One vector is turned by the same rotation once a tick. Each row is the vector after some number of ticks, and that number follows the row.
The counts run from 0 to 662.
[140 109 127 100 127  94 155  94  89  97 139 137 154 131 137 127 136 153
  86 128 115 128 109 119 135 136 108 106  84 155 134 149  88 192 113 138
 114 102 135 116 149 115 146 196 134 149 127 194] => 28
[139  92 133 102 127  89 141  96  96  76 141 139 156 152 137 135 138 160
 113 111  97 117 108 121 141 144 118 115  82 162 129 142  93 184  97 136
 137 107 127 114 143  99 134 196 134 155 111 168] => 25
[160 131 126 135 126  83 156  94 103  97 178 118 168  92 140 151 108 164
 111 127 103 107 140 138 129 144 137 114 158 184  80 147 135 114 120 106
  83 114 148 138 132 107 168 155 128 156 115 179] => 446
[151 122 142 124 116  71 157  97 103  87 155 127 124 125 156 131  65 165
  95  97  97 102 151 111 157 145 116 114 117 159 116 158 137 113 120 106
 126 140 156 111 142 120 151 192 134 152 131 171] => 320
[138 129  90 109 139 101 129  90 102 116 174 153 144  98 148 127 137 144
 112  98 104 102 141 129 121 146 169 151 114 169 115 120 110 165 126  88
  90  76 123 148 102  94 125 169 123 173  96 163] => 608
[178 126 172  99 111  93 159 132  92 136 142 146 144 117 106 136 130 119
 120 101 100 118  91 102 161 125 118  90 130 177 147 169  90 137 115 138
 126 117 162 108 124 133 180 184 121 150 112 169] => 461
[140 101 128 133 122 112 152 143 111  95 132 128 177 130 131 145  97 171
 120 108  89  89 137  90 169 157 116 103 161 162  86 133 112 124 147 126
 126 116 133 136 132  92 179 184 104 173 136 157] => 553
[131 131  91  90 153  72 131  81  82  84 162 141 125 119 152 139 107 154
 126  94  99 107 129 135 134 160 176 147 138 153 115 131 132 164 110  88
 105  97 138 125 133 128 161 168 118 146 102 148] => 615
[167 151 155 116 113  55 137 102  78 133 181 151 145 101 143 156 135 155
 110 120 116 126 112 141 119 150 143 117 113 165 136 146 108 155 105 109
  92  99 153 126 124 126 141 163 132 129  99 188] => 241
[152 154 123  70 139 135 118 124  89  94 122 162 134 127 103 132 150 109
  86 100 117 103 123  99 156 151 139 132 126 169 109 153  79 170 119 119
 102 103 126 112 109 114 162 150 113 158 148 193] => 166
[131 133 134  92 126 110 155 135  81  97 121 157 109 123 100 135  88 121
  93  73 112 117 118 100 182 156 122 105 133 131 114 156 100 151 113 112
 140 122 146 100 130 150 162 190 120 137 153 185] => 294
[107 132  90 154 146 104 166 138 103 109 157 130 159 103 132 160 137 167
  97 101 101 136 156 123 149 186 139 125 136 148 100 141 122 159 108  94
 125  71 132 127 106 128 137 159 121 155 118 193] => 640
[154 117 133 135 131 105 175 139 114  99 134 141 145 125 100 134 137 155
 111  68  82 130 133  95 177 164 104 119 135 161 109 160  98 124  74 131
 147 106 142 114 105 101 150 156 134 159 139 184] => 430
[157 140 171 100 116  82 107 104  84  99 166 158 154 119 136 154 148 136
 122 126 109  97  99 145 117 146 170 116 130 188 116 131 102 166 117  98
 106 111 135 132 134 112 150 178 117 146  90 168] => 246
[148 168 121  81 125  77 122 123  80 144 162 162 124 119 141 164 131 130
 113  99 111 120 130 120 150 168 166 129 122 157 151 152 111 168 133 102
  90  87 149 113 103 153 149 157 105 138 103 176] => 373
[146 173 167 121 125  92 118 138 110  96 152 169 126 113 132 161 125 137
  79  84 105 107 148 120 173 183 134 112 127 160 109 149 104 126 126  94
 120 129 127 113 119 134 134 160 125 131 133 206] => 539
[125  99 126 107  97 127 170 152  79  91 113 132 148 140 109 137 101 145
 117 111 116 107 118 102 156 143 121  96 137 156  93 136 115 171 115 123
 126 102 150 127 134 120 152 208  93 171 150 177] => 56
[159 135 147 152 111 102 185 141 111 121 149 131 146  99 126 129 138 152
  88 101 106 133 144 105 146 150 102 111 112 177 118 153  98 123  90 120
 123  98 154 121 103 104 133 165 130 164 142 210] => 435
[154 148 175 132 111  67 153 149 111 101 154 133 128  95 153 146 128 134
 124  82  97 107 124 117 151 151 154  95 150 185 126 136 117 102 108  86
 131 116 158 120 113 134 157 173 108 143  99 170] => 213
[124 109  91 118 159 111 144  92  90  77 139 136 156 112 121 121  89 158
  73 106 116 108 134 106 151 144 108 126 119 132  89 146  95 163 131 124
 124 114 122 117 135  95 164 175 147 150 153 184] => 526
[150  90 121 125 127 114 161 127 133 107 144 126 168 132 137 141 103 157
 107  90  85  97 149  92 188 149  97  92 119 168 115 154 114 125 156 143
 118 120 130 125 125 110 158 189 117 173 117 163] => 557
[146 125 144  99 129 111 155 102 102  58 133 117 137 134 137 127 120 139
  77 133 106 113 132 119 141 137 118 107 112 185 109 163 118 150 105 117
 123 129 142 103 159 126 168 190 129 162 139 198] => 655
[163 154 159 110 112  56 124 101  69 119 173 157 150 110 135 157 136 157
 123 123 112 122 102 142 111 152 155 128 133 165 118 137 102 160 100 107
  94 105 151 134 130 112 151 160 126 134 107 178] => 243
[147 111 130 133 123  89 142  97 121  76 167 137 135 127 147 143  79 169
 106  82  86  90 165 123 163 155 130 122 119 166  95 146 145 110 122  98
 127 138 136 119 125 104 130 185 133 161 114 163] => 317
[130  94  97  99 137  98 155 132  79 129 141 145 166 128 100 161 115 141
 134  89 102 125  94 110 172 155 130 103 135 131 123 153  99 188 125 143
 129  87 138 115 122 139 169 183 114 142 102 154] => 260
[163  99 151 115 102  81 133 118 102 111 150 135 158 158 155 139 118 167
 139 111  84  91 133  98 138 145 137 128 103 181 136 140 116 149 119 120
 130 114 151 124 119  83 143 193 110 180  99 139] => 352
[136 139 147 121 121 135 145 157 103 112 128 172 129 112  95 126 126 116
  81  71 109 109 131  97 171 156 124 110 126 155 109 140  80 142 121 100
 146 113 128 121 102 116 128 192 119 162 150 197] => 300
[160 133 105 113 145 108 177  95 104 101 144 125 135  81 129  99 108 131
  74  94 120 115 138 101 150 121 108 115 126 166 108 151  94 121 118 122
  92 109 148 125 118 103 169 161 139 161 155 196] => 197
[167 150 103  77 147  95 109  88  94 139 169 175 142 124 121 156 138 134
 108  92  95 113 131 120 159 164 154 145 125 159 135 157 100 164 134 122
  83  94 125 123 108 122 154 142 127 151 104 163] => 369
[137  88 101 106 117 152 166 125 114  97 132 144 155 128  96 125 112 128
  97  93 105 102 136 107 169 132 108 105 109 165  92 146 107 161 131 130
 117 106 124 126 119 106 130 202 117 185 138 181] => 61
[157 147 136 143 131  86 140 140 105 164 172 161 167 102 125 167 120 161
 118  98  85 110 141 104 162 176 145 122 171 157 121 146 108 120 152 108
 110  95 141 142 107 119 169 156 114 156 110 163] => 340
[148 124 113  93 145 112 131  82  89  97 147 161 166 123 109 135 149 150
  88 122 112 124 110 129 139 150 117 125 112 154 108 146  80 189 117 139
  98  99 114 134 145 100 153 167 142 153 138 194] => 32
[140 165 129 102 131 103 133 108 103  78 149 148 109 114 138 131 145 129
  78  90 115 116 152 130 140 161 152 142 102 171 111 140 108 151  88  86
 106 101 134 114 104 116 116 156 127 149 135 209] => 406
[177 161 161 100  98  91 126 112 103 131 164 159 138 108 154 135 126 133
 101 119 111  90 141 122 131 139 145 118 126 192 123 135 109 128 148 100
  67 117 144 146 121 110 143 169 108 167 121 183] => 575
[141 140 135 124 127 107 121 149  83 145 143 160 174 136 119 156 160 152
 111 117  99 115 127  92 133 172 147 142 127 159 126 142  80 185 121 115
 131  75 136 127  96  90 148 161 112 169 117 174] => 138
[124 135  85 101 144  77 143  88  90 108 172 132 129  98 169 135 110 147
 110 103 113 113 143 136 127 148 171 133 120 158 128 129 130 162 134  81
  91  84 139 131 123 136 145 177 113 154  94 164] => 612
[165 106 109 134 141  76 174  92 107 148 179 137 168  91 132 138 126 159
 105  97  98 136 122 119 154 137 104 107 105 154 144 163 100 142 120 143
 105  92 143 123 114 115 154 165 150 148  95 176] => 232
